In the data rows, 128 means zero.
Some points, each followed by its number:
[104, 139, 98, 116, 85, 134, 111, 159, 119, 136, 105, 157, 106, 153, 61, 174, 153, 187, 152, 145, 143, 124, 75, 122] 0
[121, 161, 125, 200, 145, 127, 196, 132, 135, 159, 143, 140, 117, 139, 175, 232, 185, 105, 136, 121, 115, 101, 229, 139] 1
[143, 172, 135, 130, 138, 108, 159, 128, 146, 112, 164, 122, 114, 102, 148, 93, 102, 183, 149, 159, 137, 129, 73, 139] 2
[109, 235, 103, 94, 154, 124, 105, 92, 64, 148, 197, 49, 200, 111, 94, 32, 158, 228, 122, 145, 166, 128, 70, 145] 3
[104, 80, 109, 116, 122, 135, 73, 107, 104, 167, 101, 99, 116, 144, 125, 161, 111, 117, 111, 146, 97, 121, 147, 106] 4
[96, 92, 133, 88, 119, 166, 149, 127, 165, 117, 155, 115, 161, 95, 124, 118, 76, 157, 148, 137, 113, 113, 131, 97] 5
[127, 182, 193, 123, 153, 122, 168, 65, 131, 147, 113, 99, 158, 96, 144, 46, 59, 162, 128, 135, 109, 125, 134, 122] 6
[174, 171, 189, 145, 159, 136, 114, 127, 101, 138, 113, 107, 139, 111, 150, 145, 121, 149, 165, 154, 126, 145, 87, 92] 7
[88, 151, 143, 76, 90, 110, 96, 105, 114, 171, 139, 118, 175, 111, 107, 77, 113, 142, 114, 183, 159, 122, 134, 144] 8
[157, 215, 74, 109, 178, 132, 172, 118, 91, 79, 186, 86, 142, 93, 172, 4, 122, 184, 117, 98, 159, 158, 151, 182] 9
[119, 142, 69, 119, 147, 113, 129, 126, 112, 123, 143, 137, 117, 116, 121, 121, 139, 92, 98, 121, 162, 114, 164, 161] 10
[163, 99, 99, 133, 135, 141, 103, 180, 137, 111, 163, 144, 115, 91, 150, 201, 126, 46, 124, 133, 166, 164, 116, 76] 11
[166, 37, 160, 116, 113, 153, 82, 165, 64, 88, 49, 152, 88, 101, 87, 93, 115, 123, 159, 139, 58, 140, 4, 79] 12
[119, 127, 121, 106, 154, 117, 94, 109, 115, 200, 123, 98, 224, 127, 155, 82, 115, 136, 103, 141, 118, 115, 120, 134] 13
[153, 148, 255, 117, 67, 112, 114, 119, 77, 147, 88, 109, 92, 146, 115, 139, 64, 136, 138, 236, 79, 137, 40, 95] 14
[126, 102, 157, 134, 116, 143, 119, 178, 140, 157, 120, 168, 160, 131, 116, 138, 107, 131, 151, 116, 121, 118, 71, 98] 15
[101, 30, 229, 166, 71, 103, 137, 47, 139, 178, 58, 82, 101, 202, 164, 188, 96, 116, 165, 178, 32, 109, 169, 115] 16
[151, 104, 124, 134, 107, 114, 108, 112, 161, 129, 107, 151, 52, 140, 126, 158, 120, 88, 129, 152, 132, 142, 182, 148] 17
[142, 73, 29, 81, 111, 222, 78, 201, 156, 114, 140, 166, 203, 74, 125, 199, 102, 126, 149, 72, 229, 167, 155, 93] 18
[120, 68, 149, 86, 137, 161, 156, 172, 139, 145, 128, 160, 117, 132, 137, 169, 122, 104, 103, 107, 97, 112, 166, 114] 19
[182, 170, 156, 141, 100, 124, 49, 8, 58, 69, 58, 38, 72, 146, 183, 34, 80, 110, 138, 211, 47, 147, 50, 151] 20
[190, 156, 70, 133, 163, 128, 156, 84, 135, 54, 143, 96, 97, 123, 151, 80, 147, 137, 117, 134, 110, 166, 130, 136] 21
[163, 73, 157, 171, 169, 107, 172, 145, 193, 113, 59, 192, 109, 140, 146, 142, 170, 111, 143, 77, 83, 88, 107, 87] 22
[40, 247, 139, 120, 147, 96, 248, 47, 108, 179, 236, 49, 165, 150, 138, 141, 216, 166, 100, 120, 134, 82, 162, 197] 23
[138, 176, 145, 114, 147, 121, 132, 122, 126, 122, 130, 99, 130, 127, 157, 68, 109, 129, 141, 167, 117, 106, 124, 173] 24
[125, 181, 136, 173, 145, 110, 133, 122, 78, 138, 158, 80, 147, 134, 201, 104, 186, 154, 110, 117, 129, 95, 122, 142] 25
[130, 32, 119, 153, 91, 141, 126, 114, 142, 106, 68, 169, 102, 184, 92, 252, 149, 82, 116, 114, 110, 116, 142, 63] 26
[163, 99, 117, 167, 138, 142, 80, 77, 162, 130, 93, 108, 104, 114, 188, 121, 85, 89, 114, 145, 128, 148, 161, 134] 27
[127, 115, 165, 174, 114, 84, 139, 93, 69, 122, 86, 108, 104, 177, 140, 133, 195, 142, 169, 142, 90, 121, 55, 150] 28
[160, 147, 87, 163, 101, 155, 85, 183, 108, 100, 113, 152, 142, 114, 134, 150, 145, 106, 130, 94, 209, 163, 111, 114] 29
[86, 59, 137, 85, 137, 108, 146, 93, 180, 149, 131, 144, 165, 126, 84, 102, 70, 119, 94, 131, 101, 107, 196, 149] 30
[129, 181, 142, 86, 132, 101, 148, 80, 120, 174, 145, 122, 113, 134, 115, 78, 152, 132, 88, 142, 125, 128, 175, 183] 31
[190, 121, 100, 133, 178, 176, 99, 154, 148, 112, 90, 154, 174, 33, 178, 51, 66, 149, 151, 77, 122, 135, 72, 60] 32
[126, 103, 83, 88, 152, 135, 48, 114, 100, 117, 85, 109, 156, 126, 133, 86, 156, 91, 74, 90, 101, 144, 106, 103] 33
[107, 132, 95, 114, 137, 143, 130, 138, 140, 166, 149, 149, 130, 141, 100, 205, 143, 100, 106, 123, 181, 147, 192, 148] 34
[88, 129, 118, 96, 89, 65, 145, 191, 132, 161, 161, 163, 142, 109, 31, 89, 112, 137, 155, 140, 159, 109, 167, 159] 35
[128, 247, 101, 185, 158, 134, 158, 160, 69, 147, 158, 124, 130, 119, 153, 172, 223, 146, 148, 120, 199, 144, 97, 134] 36
[158, 47, 61, 162, 101, 218, 113, 89, 182, 84, 105, 147, 134, 122, 128, 203, 104, 96, 122, 134, 147, 119, 196, 66] 37
[151, 121, 151, 170, 122, 127, 145, 138, 103, 89, 101, 150, 81, 164, 92, 170, 209, 150, 152, 106, 92, 113, 58, 121] 38
[101, 49, 79, 18, 130, 148, 22, 194, 161, 149, 134, 166, 173, 76, 73, 105, 34, 93, 119, 123, 217, 164, 162, 128] 39
[122, 134, 168, 120, 122, 128, 203, 151, 166, 132, 145, 146, 115, 122, 99, 177, 113, 151, 157, 148, 132, 136, 118, 117] 40
[93, 136, 38, 140, 131, 124, 153, 136, 125, 118, 140, 124, 109, 136, 108, 143, 188, 65, 75, 84, 184, 168, 216, 180] 41
[131, 106, 94, 108, 85, 118, 76, 155, 149, 122, 169, 128, 121, 124, 125, 190, 123, 60, 109, 140, 158, 152, 203, 121] 42
[136, 98, 166, 157, 160, 139, 181, 139, 166, 119, 57, 167, 112, 147, 147, 140, 170, 114, 147, 77, 81, 81, 124, 104] 43
[107, 110, 188, 76, 120, 135, 90, 139, 159, 144, 150, 116, 186, 102, 111, 93, 74, 124, 127, 156, 153, 145, 94, 92] 44
[136, 103, 110, 122, 107, 168, 129, 112, 117, 142, 127, 97, 98, 106, 113, 209, 173, 114, 117, 119, 117, 115, 118, 80] 45
[125, 145, 166, 127, 133, 76, 179, 147, 119, 121, 153, 121, 149, 102, 140, 84, 109, 156, 157, 136, 111, 115, 111, 121] 46
[76, 146, 103, 84, 121, 111, 143, 135, 154, 196, 184, 128, 180, 111, 113, 123, 99, 107, 122, 132, 167, 114, 181, 145] 47
[116, 135, 119, 118, 148, 150, 140, 145, 138, 122, 114, 140, 141, 98, 128, 109, 116, 133, 118, 126, 169, 157, 123, 135] 48
[176, 187, 166, 192, 144, 102, 251, 154, 155, 69, 104, 168, 42, 132, 143, 102, 127, 126, 151, 123, 95, 81, 125, 174] 49
[40, 27, 139, 2, 142, 128, 187, 70, 202, 174, 164, 150, 175, 39, 45, 79, 59, 92, 57, 112, 33, 52, 243, 161] 50
[150, 61, 112, 138, 133, 135, 111, 73, 141, 138, 118, 95, 143, 128, 167, 141, 88, 103, 101, 179, 124, 146, 117, 105] 51
[108, 145, 129, 135, 143, 128, 102, 101, 130, 149, 134, 118, 177, 118, 146, 88, 98, 130, 133, 117, 130, 115, 131, 135] 52
[95, 196, 99, 109, 172, 136, 200, 99, 216, 193, 229, 166, 202, 92, 133, 186, 117, 130, 84, 134, 242, 133, 224, 159] 53
[147, 143, 215, 120, 103, 112, 101, 109, 118, 154, 135, 119, 91, 137, 122, 135, 79, 140, 152, 190, 91, 132, 99, 94] 54
[179, 143, 169, 168, 107, 137, 116, 31, 104, 103, 62, 116, 20, 181, 130, 181, 189, 67, 93, 167, 94, 137, 91, 151] 55
[158, 118, 99, 102, 164, 96, 110, 134, 104, 94, 70, 112, 111, 98, 139, 12, 100, 119, 152, 108, 90, 109, 127, 163] 56
[131, 122, 125, 95, 65, 130, 55, 167, 107, 171, 131, 121, 96, 124, 95, 157, 107, 112, 110, 176, 157, 147, 170, 134] 57
[149, 205, 112, 155, 94, 115, 75, 86, 77, 94, 105, 104, 106, 178, 134, 105, 214, 145, 110, 124, 164, 173, 89, 167] 58
[77, 146, 106, 75, 90, 133, 88, 150, 185, 116, 176, 155, 148, 119, 90, 173, 60, 96, 104, 157, 247, 197, 195, 163] 59
Which three points above are nearest to each new point by angle? Their numbers follow each, smallest number first.
[139, 197, 108, 115, 145, 121, 142, 119, 125, 111, 159, 113, 142, 102, 149, 63, 132, 156, 136, 119, 156, 130, 129, 159] 3 9 24
[153, 87, 147, 124, 112, 149, 103, 138, 103, 99, 97, 150, 90, 112, 104, 130, 111, 134, 136, 126, 104, 124, 73, 104] 12 14 38
[74, 50, 103, 177, 103, 166, 116, 45, 210, 74, 94, 90, 142, 191, 181, 140, 120, 131, 245, 98, 27, 102, 70, 92] 16 22 43
[118, 99, 138, 110, 128, 126, 141, 130, 152, 100, 167, 109, 185, 88, 118, 111, 76, 141, 150, 151, 107, 99, 127, 108] 5 44 46
[127, 177, 128, 159, 141, 150, 146, 136, 117, 151, 134, 136, 148, 126, 152, 136, 168, 139, 123, 113, 163, 133, 107, 132] 23 25 36
[118, 96, 173, 129, 118, 113, 119, 81, 116, 153, 110, 101, 104, 161, 129, 141, 139, 119, 125, 163, 70, 101, 138, 120] 4 16 54
[117, 181, 123, 105, 138, 129, 117, 109, 107, 134, 151, 81, 169, 114, 142, 69, 134, 169, 124, 140, 144, 130, 86, 141] 3 9 24
[142, 83, 91, 129, 104, 117, 56, 144, 156, 135, 99, 151, 135, 144, 126, 91, 105, 91, 116, 132, 142, 166, 143, 135] 27 33 39
[93, 108, 135, 132, 131, 133, 183, 108, 130, 96, 141, 105, 140, 145, 119, 129, 148, 136, 138, 84, 84, 74, 101, 122] 23 38 43
[116, 96, 165, 143, 109, 115, 137, 82, 126, 154, 112, 96, 92, 141, 138, 169, 124, 118, 133, 153, 93, 90, 145, 107] 4 16 55
[143, 130, 127, 147, 139, 134, 120, 104, 147, 123, 133, 114, 125, 120, 168, 124, 123, 137, 121, 140, 138, 137, 134, 125] 21 27 51
[139, 71, 96, 135, 133, 157, 97, 125, 159, 143, 120, 144, 145, 137, 132, 180, 91, 99, 117, 107, 142, 138, 179, 100] 18 37 42
[130, 207, 68, 129, 123, 78, 164, 156, 154, 114, 194, 72, 144, 96, 143, 71, 145, 159, 158, 137, 187, 125, 147, 178] 2 3 9
[116, 147, 178, 120, 167, 127, 145, 96, 135, 147, 129, 99, 184, 107, 151, 68, 69, 157, 107, 127, 110, 113, 125, 146] 6 13 52
[103, 79, 129, 132, 130, 169, 133, 130, 128, 136, 114, 142, 142, 139, 91, 204, 129, 126, 122, 91, 99, 110, 126, 104] 19 26 45
[146, 86, 87, 151, 143, 169, 148, 109, 153, 141, 128, 120, 151, 153, 138, 194, 103, 96, 108, 94, 151, 123, 169, 103] 26 34 37
[138, 116, 124, 133, 151, 112, 153, 183, 128, 109, 115, 146, 80, 119, 112, 83, 143, 123, 148, 130, 117, 132, 85, 156] 12 49 56
[132, 91, 112, 120, 130, 102, 177, 139, 170, 126, 141, 153, 74, 134, 141, 143, 120, 94, 144, 128, 107, 108, 234, 145] 1 17 19
[154, 147, 137, 147, 122, 121, 99, 95, 118, 125, 94, 95, 124, 135, 183, 87, 135, 135, 138, 147, 101, 122, 92, 133] 20 24 28
[174, 97, 97, 139, 91, 105, 115, 173, 137, 115, 96, 162, 32, 112, 110, 145, 115, 93, 139, 133, 147, 150, 157, 125] 17 42 57
[131, 120, 89, 98, 86, 123, 108, 133, 155, 125, 210, 146, 131, 123, 90, 149, 98, 112, 107, 149, 177, 160, 167, 147] 34 42 59
[133, 117, 117, 122, 116, 132, 94, 154, 143, 157, 137, 135, 123, 131, 135, 179, 128, 91, 121, 137, 147, 145, 162, 122] 34 42 57
[145, 153, 126, 147, 129, 135, 113, 101, 89, 114, 107, 103, 156, 136, 112, 88, 162, 142, 127, 123, 135, 137, 81, 136] 3 28 58
[158, 147, 117, 180, 166, 189, 87, 90, 120, 117, 112, 131, 164, 131, 160, 154, 154, 139, 95, 80, 125, 155, 58, 73] 7 32 33
[165, 89, 113, 119, 126, 171, 75, 92, 106, 104, 86, 99, 128, 119, 122, 94, 95, 145, 132, 126, 102, 142, 93, 86] 12 20 33
[159, 140, 142, 119, 145, 118, 123, 153, 111, 119, 116, 144, 100, 117, 138, 101, 122, 120, 120, 91, 140, 148, 143, 138] 9 32 56
[89, 194, 81, 139, 122, 107, 137, 94, 119, 143, 164, 96, 112, 145, 128, 127, 197, 131, 102, 129, 169, 152, 123, 181] 23 36 58
[185, 141, 160, 183, 128, 116, 150, 79, 125, 79, 77, 95, 50, 121, 159, 114, 111, 137, 154, 169, 48, 95, 103, 124] 20 49 55
[111, 174, 102, 124, 167, 119, 177, 171, 140, 88, 154, 152, 157, 100, 127, 46, 132, 159, 155, 101, 124, 132, 108, 151] 2 9 46
[162, 65, 98, 125, 142, 169, 135, 106, 151, 104, 111, 161, 132, 130, 110, 124, 102, 155, 137, 121, 89, 118, 126, 98] 5 32 37
[163, 112, 125, 144, 112, 117, 125, 122, 147, 132, 103, 160, 52, 137, 126, 151, 119, 98, 123, 157, 136, 138, 189, 144] 17 27 55
[71, 128, 116, 76, 69, 69, 132, 182, 132, 154, 149, 165, 158, 111, 79, 64, 115, 167, 182, 150, 189, 96, 158, 155] 8 35 47
